Here is a table of points, one per row:
[ -3 -14  44   8  12  -8 -46  33 -22   6  25  30 -10   4 -26  26 -27 -50  -3 -33   2 -23   0  22]
[-38 -45   2   8 -30 -14 -35  10 -12  28  13  75   0 -14  34 -36  -4  25  20 -35  35  35  24  14]
[ -2 -48  37  -3   7  59  -6  13  22  20  16  52 -23  21  -9  26 -24 -32  11 -32   2  -9  48  16]
[  9 -40 -10 -28  18 -23 -43  44  13   4  37  44 -46   8 -28 -22 -25 -20  33 -27  61   5  15 -37]
[-14 -47  55  13  -4 -45 -12  52 -54  26  79 -13  -6 -57  -7  68 -28 -57 -10 -16 -29  13   7 -20]
[  4 -33  31  12  -5  35 -28   5 -55 -17  32  62  -5  15   0  23 -47 -51  26 -53 -37 -26  23   6]
[-48   8  33 -14 -50  12 -54  50 -27   2  67  -9  -6  18 -60 -14 -59 -45  15 -48 -15 -78  53  12]
[  6 -32  10 -15 -18  58 -54   2 -68  21  28 -37 -30  49   7  50  44 -88 -17 -36  29 -14  52  23]
[-63 -32  75 -20 -52 -11 -51 -39 -22  20 122  -7 -36   7 -39   9 -14 -45  56  -2   8 -72  35   3]
[-15 -35  27 -32   1 -58 -16  13  -7 -11 -15   6 -90 -14 -15  20 -22 -21  -4 -54  34 -54   8  21]
[  1  17  36  -6   3  18 -30  39 -27   0  49  34  10  -3 -66  24 -11 -66  -7   2   1 -44  14  40]
[ 54 -70  -6 -20  -1  16 -17 -29   2  -8  98  13 -11  -5   0  12 -21 -51  24 -81  27 -37   3  63]
[-36 -88  49  34 -90 -19  31  38 -25 -18  30  61   5 -17 -79  76 -47 -51  66 -59   3 -37  24   8]
[  3 -35   9  12 -18  20 -23  89   9  -7  27  -2 -68   5 -27   0 -24 -51  17 -54 -19 -38  23 -14]
[-34 -74  17  12 -10  36  -3 105   6  66  65  15 -36 -35  -7  35 -22 -21 -31 -17 -24 -70  35  -7]
[-17 -51  23  15 -12  14 -71  31 -30 -14  30  -5 -46  -3 -75 -78 -11 -57 -13 -20   9 -11   6  12]
[  19  -26   41  -18   -5   27  -13   47  -41   21   86   52   -7  -12  -19   17   -6 -103   11  -22    5  -39   22   24]
[ -7 -32 -66 -25  -1  67   7  64  56   6  -4  -6 -18 -36 -33  24   0   8  10 -44  62 -81   1  44]
[ 23 -27  17 -13 -19 -53 -52  47  26  31  27  -3  12  30 -37 -16 -23 -22  27  26   2  33  28   1]
[  9 -15 -19  24   2   3 -15 -11  -9  10  87  35 -49  -8 -24 -16 -10 -27   5 -66  36 -25  41  13]
[ 30 -13 -37  38 -31   4 -27 -29  10  69  -3   8 -24  15 -31  12 -50 -44 -11  -6  -1 -59   7   9]
[  81    3   80  -36  -55  -18  -29   13   58  -11  124    9  -24 -104  -50   34    8  -77   41  -30   80   26   91  -38]
[ -8  -8 -24 -27   5  -5   1  12 -57  22  59  22 -53 -15  14  25   2 -30  18 -28   2  -8  31   9]
[ -28   -7   14    3  -40    7   22  -16   87   58    7    9  -33   32  -31    2  -18  -43  -36    6   33 -127  -33   13]
[ 12 -41  56  10 -14 -13 -78   0 -10  11  25  26  -9 -29 -23 -12 -11 -64 -20 -39   8 -69  26  60]
[  2   8  44 -19 -25  42 -24  33 -19  47  46  33 -10  17 -27  17 -21  41  39 -95  19 -47  24  11]
[-18  -7  26 -25 -78 -41 -26  22   6  18  26  26 -29  19  -3 -22  20 -62   6  21  14 -30  12  16]
[   0  -37   35  -13  -62    6  -36   48 -100  -16   -9   73  -41   53  -25  -10  -33  -49   10    7   48  -10   -1   45]
[ -6 -38  -3   8 -17 -20 -64  59  16  28  52  40  -5   8 -68  52 -23  -1  30 -14 -51 -14  19  18]
[ 10 -22  -5 -11 -32  31  11  93  20  39  64  15 -14   1  -3   3  -6 -32   7 -32  -5 -31  11  40]
[-35  -7  21  18 -41 -41 -64 -11 -23 -24  19 -19 -20  11  24  -6 -11 -83 -33 -24  47 -35  31 -23]
[  21 -101    6    5  -32   41   -9   13   11    9    6   -2  -36   25  -60   39  -54  -30  -22  -56  -26   23   -5   21]
[  2 -28  12 -22 -20  34 -53  23   0  41  17  12  24 -23 -37  37  56 -33  -5 -50  25 -63  46  20]
[  7 -38  55  -4  21   8 -25  56  34  24  71  18 -37 -19 -33  -3 -18 -42 -16 -10  40 -62  10  -4]
[-48 -34  53 -16  14 -14 -74  25   4  43 -26  52  15  20   2  30  -5 -50  44 -12   9 -52  22  29]
[ 31  11  13  16  18  44 -24  23 -42  21  86  12 -35 -29 -34 -19  -8 -55  23 -12  21 -43   8 -20]
[   7  -57   11  -12   13   -8  -25  -38   52   17  101   21  -26    1  -35   16  -19  -22  -16  -15  -10 -107   -5   13]
[ 25 -19  13 -12 -70  -3 -12  -8  -9  32  23  -6 -34 -13 -24 -15   6 -46  18 -27  14  -4  60 -18]
[ 13  12   2  22   1  24 -23  33  42   7  34 -11 -48 -13  10  49  14 -32  23 -18 -28 -42  37  45]
[ 14 -44  33   7  -3  29  16   8  21  48  41  21 -33 -21 -11  -5 -12 -77  35 -27 -12 -96  18  32]
[ 34 -18 -58   3  11   8 -48  27  -9  27 113  18 -36  -8  -7  12   9 -26  21  11  -5 -61  46  33]
[-21 -30 -18  44  -8  -6 -20  22 -25  39  89  27  21   2 -35  30 -26  15  14 -26  31  21  18  -7]
[-31   0  13 -20   2  -4  20   5  20 -23  76  63 -53   6 -18  46 -20 -17 -25 -40  20  -7  35  47]
[ 16 -38  47 -24 -19  39  20  36 -25  -8  53 -36  -1 -11   1 -25 -52 -61  27  17   5 -40  26  40]
[-13 -32  13 -18   2 -19 -12  37   3  28  91  -6 -59 -23 -38 -21 -38 -37  43 -51  39 -43  15  41]
[ -4 -22  62   5 -13  71 -59  26 -14   7   7  58 -17  36 -40 -12  18 -58  35 -39  51  -9   0  30]
[ 10 -43  -4  -8 -22 -37 -15  85  -4   7 102  27 -45  -2 -36  30 -21 -37  34 -29  32 -14  16  27]
[-43 -43  21  -5   5   2   9 -18   4  26  70 -35 -10 -50 -42 -13 -17 -64  44  -2  34  28   6   1]
[ 15 -18   1  19 -37  -5 -23  14  25   7  89   6 -69 -22 -26  21  -7 -26   8 -14  33 -57  14  -1]
[ -1  20 -15 -58 -16  26 -18   9  45   1  53   5 -15  -8 -36 -23 -50 -69  13 -18  13 -43  14 -43]
[ 15 -49  -8  15 -38   9 -53  17  22  19  47  12 -26  29 -28  38 -53 -73 -39 -34  35 -18  25   8]
[ 38 -31  20   8   4   8 -70  53 -31  20  43  79 -31  -2 -20   7 -40 -67  11 -12  13 -30  44  27]
[-15 -33 -12   4 -64  20 -68  40  30 -19  34  15 -43 -25 -37  10 -10 -61  15 -35  43 -98  17  16]
[ -9  -3  12   5 -33   6 -71  13 -25  81  66  24 -60  -8 -16   5   0 -54  39 -65  25 -11 -12   2]
[  0 -44 -18 -38 -18 -24 -44  30 -23  25  15  36   1  -8  13   9 -25 -78 -23   1  22 -66  57  20]
[  24    5   40   27   17   27  -48   19    0   24   88   30  -46   -3  -12    9    4 -101  -19  -83  -15  -37   23   18]
[-29  21  34  -1  12  42 -22 -15  12  11 -34  35 -17 -45  -4  50 -15 -64   9 -50  32 -45  12  32]
[  2 -32 -11  28   3   0 -38  39  11  15  19  37  10  21 -52   1  15 -53  27 -63 -12 -25  22 -13]
[  2   6  -6   8 -14   7 -29  44  22   5  16  46 -35   2  11  15 -30 -44  41  -8   7 -28  12  35]
[-13 -60  29  35 -17  30 -55 -36 -22  -5  83   2 -54 -37 -17  11 -11 -19  -7 -51  18 -30  26  18]
[  78  -94  -14  -40  -20  -70  -48  -59  -58  -53  -33    5    0  -42   -9  -26  -10  -31    4 -122    4 -107   32   32]
[  8  -3  49  36 -13 -18 -37  95  22 -21  30  -8   3  32 -44  51  30 -44  42 -40  68 -79  21   0]
[   7   17   41   -7  -40   73  -48    3   19   27   87  -15  -43  -63  -33  -34  -22    6    2    8  -32 -110  -23   25]
[  2 -13  13  13 -21  27 -26   6   5  95  50 -22 -27  10 -22 -22 -36 -58 -20 -50   3 -13  20  36]
[-14 -40  18  20 -64 -66 -33  -8 -11   9  26  23  40  22 -17  36 -57 -59  44  -4  20 -89   9   1]
[ 34 -34  24  20 -16  21 -10 125 -37  -1  14   3   8 -12 -52 -14  19 -61 -12 -77  12 -91  16  23]
[-31 -41  15  32  -6  10 -21   0  48  39  37  19 -39   6 -34  13 -17 -87  30 -65 -33 -67  24  -4]
[ -4 -26  59 -38  13  47 -28 -42  32  68  53 -49 -62  -1 -28  -7 -30 -44  41 -75 -11 -17  -1  28]
[ -1 -29  45  -6  -2  43 -36  56 -21 -26  -9  37  30  33 -41  25 -32 -26  11 -27   3  -6  28  39]
[ 21  20  13 -50 -24  24 -28  34  29   1 -43 -15 -36 -40 -85  48 -25 -36  18 -47 -14  68  10   8]
[-23 -23  36  -2   6  20   6  21  30   2  78  13   2  -6 -55 -22 -35 -39 -34 -38  -3 -25  14 -11]
[-53 -25  24 -19 -48   7  27 -13 -32 -21  54  26  -3 -24  11  43  -2 -31  31  15 -14 -40   5 -31]
Along one direction, these points spread out more than along any other. Where along it does each point below lie, from 0 to 99? The average is 50, and the first point in the table lies past the average. One standard deviation of the points above along it is 16.
[ 21  20  13 -50 -24  24 -28  34  29   1 -43 -15 -36 -40 -85  48 -25 -36  18 -47 -14  68  10   8] 65
[ -28   -7   14    3  -40    7   22  -16   87   58    7    9  -33   32  -31    2  -18  -43  -36    6   33 -127  -33   13] 27
[ 30 -13 -37  38 -31   4 -27 -29  10  69  -3   8 -24  15 -31  12 -50 -44 -11  -6  -1 -59   7   9] 47
[ 38 -31  20   8   4   8 -70  53 -31  20  43  79 -31  -2 -20   7 -40 -67  11 -12  13 -30  44  27] 65
[-35  -7  21  18 -41 -41 -64 -11 -23 -24  19 -19 -20  11  24  -6 -11 -83 -33 -24  47 -35  31 -23] 61
[-31   0  13 -20   2  -4  20   5  20 -23  76  63 -53   6 -18  46 -20 -17 -25 -40  20  -7  35  47] 46
[ -4 -26  59 -38  13  47 -28 -42  32  68  53 -49 -62  -1 -28  -7 -30 -44  41 -75 -11 -17  -1  28] 22
[-18  -7  26 -25 -78 -41 -26  22   6  18  26  26 -29  19  -3 -22  20 -62   6  21  14 -30  12  16] 57
[  81    3   80  -36  -55  -18  -29   13   58  -11  124    9  -24 -104  -50   34    8  -77   41  -30   80   26   91  -38] 23
[  2 -32 -11  28   3   0 -38  39  11  15  19  37  10  21 -52   1  15 -53  27 -63 -12 -25  22 -13] 63
[ 25 -19  13 -12 -70  -3 -12  -8  -9  32  23  -6 -34 -13 -24 -15   6 -46  18 -27  14  -4  60 -18] 50
